Each named turn below is shown by a few rows before and after it. Which turns, in which order, take the first row of each later pair to the second? The first pair is answered.
turn zak:
[34,-11,-18,5,50,17,3,8,4,-19,13,24,13,-15,-12,28,17,-5,-2,1,-3,34,27,-36,-4] |-> [35,-14,-14,4,50,10,8,9,-6,-19,11,22,18,-14,-8,29,12,-14,-2,4,-2,31,29,-36,-8]
[-13,16,8,10,-13,-5,1,-3,12,-18,0,-10,-10,10,5,-2,4,27,-3,1,3,-18,-13,0,-14] |-> [-16,27,4,3,-3,-4,-3,5,8,-21,-8,-1,-2,9,8,-8,14,21,-7,1,2,-18,-12,0,-12]
[16,-10,-33,-2,3,-22,22,-16,5,3,-8,-8,-19,-16,-13,19,-2,1,-8,17,1,61,20,11,16] |-> [5,-15,-36,-1,9,-8,16,-17,16,0,-5,-5,-23,-16,-20,9,-2,6,-10,15,3,62,5,7,12]
turn lifev:
[-5,6,22,7,26,-5,16,23,-7,-7,-27,-31,12,8,5,14,-18,18,0,-11,-9,26,-15,-16,2] |-> [12,-14,12,2,4,-22,18,9,-7,8,-35,-30,-1,10,10,14,-27,6,-5,-5,-11,29,4,-11,-5]
[-9,-7,-10,9,-13,-4,-4,-15,26,3,-17,-6,4,13,-8,-9,-29,26,-9,-4,-2,6,-17,-7,4] |-> [-10,-4,-11,-2,-25,-18,-6,-11,9,16,-24,-9,3,14,0,-14,-22,14,-7,-3,-1,-17,-3,-2,3]
[18,-30,-31,-31,-12,12,-8,-1,-21,31,-11,25,-14,13,6,-11,0,-11,-8,4,11,-3,32,21,-9] |-> [-12,8,-17,-25,16,37,-16,25,-21,13,-7,26,7,4,16,-32,31,-7,-3,4,14,-22,11,14,-2]
turn Lak:
[-16,40,6,12,17,10,-6,10,3,-20,-6,4,-13,-20,11,-24,36,-13,17,-4,5,-16,-5,5,-13] |-> [23,19,-2,5,22,-20,1,9,-18,-13,-4,-3,-14,-16,19,-5,24,-29,23,-8,-8,9,33,4,-17]
[-5,-25,-3,-25,-20,-9,3,0,-6,17,-22,1,-2,1,-3,-9,-11,3,-2,-2,-5,-7,10,13,-14] |-> [-19,-11,-3,-27,-15,9,-2,0,3,15,-23,1,0,-1,-3,-18,-4,10,0,-5,0,-16,-4,10,-10]
[22,-8,-7,29,-18,-10,-10,-20,13,17,22,-1,-5,-15,3,21,-9,-7,-11,9,14,5,14,8,17] |-> [2,3,-6,29,-19,12,-15,-15,19,13,22,0,-3,-11,4,7,-1,8,-9,7,19,-5,-2,2,19]
Now pairs of rows:
Each pair is 2 to 3 turns apart.
[2,-1,10,16,23,30,0,-15,24,-27,36,14,-3,-14,-11,8,0,26,4,12,7,10,-12,-7,8] |-> [-15,25,9,4,20,21,-15,10,4,-25,34,6,10,-18,1,-16,23,15,2,11,1,-34,-11,-8,6]	lifev, lifev, lifev
[-4,20,-1,-15,-10,-30,-31,26,-44,9,-5,-4,22,-9,18,-4,25,-10,7,-13,-29,-47,20,-9,12] |-> [20,-21,-9,12,15,-5,-3,-20,8,-11,13,-1,-11,-10,-5,41,-31,28,-4,-14,-18,54,3,-23,15]	lifev, lifev
[47,-13,-6,-9,-22,-54,-3,-12,-21,27,-1,-14,6,-12,7,19,16,-34,-2,22,-12,-11,58,-6,7] |-> [7,-15,-9,29,-37,-4,0,-55,48,17,5,-13,-22,-12,-24,24,-7,22,-15,23,15,13,-6,-16,16]	Lak, lifev, lifev
[5,-10,20,-50,12,-20,9,21,-18,9,-33,-20,0,19,23,-21,-19,-16,16,-24,-22,-6,17,-3,-20] |-> [16,-30,15,-45,17,-18,14,8,-1,11,-25,-16,-8,20,6,-6,-33,-2,11,-27,-14,20,19,-3,-25]	lifev, lifev, lifev
[-27,-9,-15,1,-30,11,-3,-29,23,27,-21,-28,-20,-4,-2,-5,-33,30,1,9,17,-17,-10,-30,-5] |-> [-42,0,-9,10,-19,24,-3,-26,29,18,-18,-24,-18,-5,-7,-7,-29,35,3,8,18,-9,-20,-34,3]	lifev, lifev, lifev
[-9,-17,-17,6,-6,29,-1,-5,9,1,-2,14,-11,-9,-1,2,1,-9,-11,4,3,25,0,9,-9] |-> [-15,-3,-7,6,2,33,-5,7,11,0,-2,16,-2,-13,3,-6,4,0,-10,2,6,18,-9,6,-4]	lifev, lifev, lifev
